In the data rows, 128 means zero.
Some points, one per row:
108 151 146 128 136 117 142 155 155 123 134 117 65 83 107 120
107 64 152 117 147 97 186 200 167 194 233 152 99 57 43 0
72 70 157 134 160 127 206 208 144 137 166 99 19 20 44 14
165 168 141 150 174 121 164 96 148 104 117 127 153 106 117 147
118 190 189 159 150 139 175 183 168 139 141 154 69 112 135 150
128 146 149 149 147 112 137 109 139 132 135 143 139 104 99 124
144 140 132 116 126 89 142 100 141 136 145 140 151 109 110 121
54 117 155 108 80 122 234 222 185 173 166 185 66 72 98 93
114 143 116 100 107 105 143 111 138 151 113 139 125 94 100 111
97 181 211 150 137 112 164 183 156 132 124 135 0 36 81 87
102 133 126 126 173 139 189 211 167 179 186 168 111 134 112 113
163 166 158 148 179 113 153 107 165 130 161 130 162 91 95 112
96 137 144 138 145 148 186 135 153 127 126 146 141 128 139 131
173 152 138 123 176 75 155 76 163 92 143 109 151 57 70 105
89 160 139 147 180 149 174 207 138 137 144 126 51 96 89 86
139 138 134 132 134 127 155 134 157 154 138 165 160 109 116 129
109 137 150 136 129 90 151 142 118 94 139 124 66 109 135 130
103 123 139 122 113 113 152 139 170 136 148 154 114 101 118 132
94 147 192 198 203 128 159 165 105 86 170 120 33 67 108 66
120 126 117 124 135 115 139 111 146 150 148 135 140 106 95 104
150 200 172 159 176 87 195 179 239 219 235 200 142 77 101 127
128 145 152 138 141 129 147 144 144 112 128 129 87 107 132 127
87 162 174 164 192 155 160 175 155 119 144 125 38 78 99 95
101 144 113 93 91 83 118 97 152 128 107 135 113 80 96 124
99 127 123 133 139 97 115 101 141 153 168 148 138 90 72 76
87 151 98 138 168 113 183 141 207 175 203 165 167 97 72 96
Then 12 other points, each followed by its number:
137 152 156 148 151 131 172 138 183 140 137 132 116 83 102 134 0
127 146 120 129 124 105 167 129 149 173 169 134 149 121 100 118 1
148 164 135 131 143 77 125 69 163 124 139 121 138 35 34 91 2
175 170 172 150 195 132 168 158 127 155 143 82 74 62 72 61 3
153 138 138 124 136 105 136 97 142 117 130 112 145 100 109 127 4
131 148 176 166 165 142 157 165 133 132 146 130 88 103 123 112 5
120 171 135 133 135 122 158 128 167 159 132 171 139 100 100 122 6
154 148 140 121 128 89 133 91 147 127 156 157 168 134 144 152 7
134 132 111 116 143 132 174 127 177 148 129 120 135 90 88 123 8
99 191 163 155 126 120 173 134 164 156 132 169 109 104 105 147 9
136 144 145 129 149 120 137 148 130 131 147 126 98 104 114 112 10
82 111 117 121 123 112 167 130 164 115 156 144 107 85 111 113 11
Which of these numbered points is nearest to each point below, looking only along the 5 directions in which the first points spread most? Its number follows each.
116 148 133 145 146 123 159 142 164 164 165 153 140 109 100 112 > 1
137 156 129 127 139 97 143 118 168 155 133 153 127 85 83 124 > 6
112 120 103 99 130 88 150 91 169 152 159 157 175 85 77 107 > 1
130 128 142 129 154 122 143 136 99 125 135 109 95 96 100 88 > 10
91 131 140 104 87 99 152 138 167 140 150 162 92 88 112 106 > 11
158 149 105 116 148 100 135 89 157 140 145 150 178 110 106 127 > 7
140 153 126 119 164 92 117 51 127 114 137 140 171 104 81 111 > 4
48 185 164 162 205 149 181 192 194 116 114 127 11 14 52 77 > 3
82 155 185 174 170 138 161 134 108 72 100 68 0 58 71 98 > 3
164 193 156 159 180 141 191 100 207 121 130 114 144 58 79 144 > 0
143 137 120 113 127 111 140 107 147 134 139 140 153 121 121 136 > 7
87 133 137 123 139 120 155 172 161 146 164 144 81 99 100 101 > 11
74 144 120 121 139 108 129 125 164 146 150 153 96 89 79 79 > 11
138 175 120 90 127 32 123 31 169 141 159 148 153 30 61 103 > 2
135 121 147 78 128 67 217 83 180 114 110 80 95 0 36 105 > 2
159 168 133 113 140 79 161 83 167 110 146 137 160 83 126 157 > 7
17 156 153 182 162 107 199 181 172 142 154 133 10 38 37 92 > 3
172 172 150 138 218 137 252 177 255 199 192 123 158 52 73 106 > 0
120 146 111 96 80 76 112 99 153 154 135 168 148 105 109 133 > 7
126 147 119 120 116 104 163 102 173 154 165 142 143 100 92 122 > 1
182 164 134 118 137 87 141 78 141 118 116 95 131 85 103 142 > 4
111 130 120 115 112 92 159 109 186 153 166 151 142 81 87 128 > 1
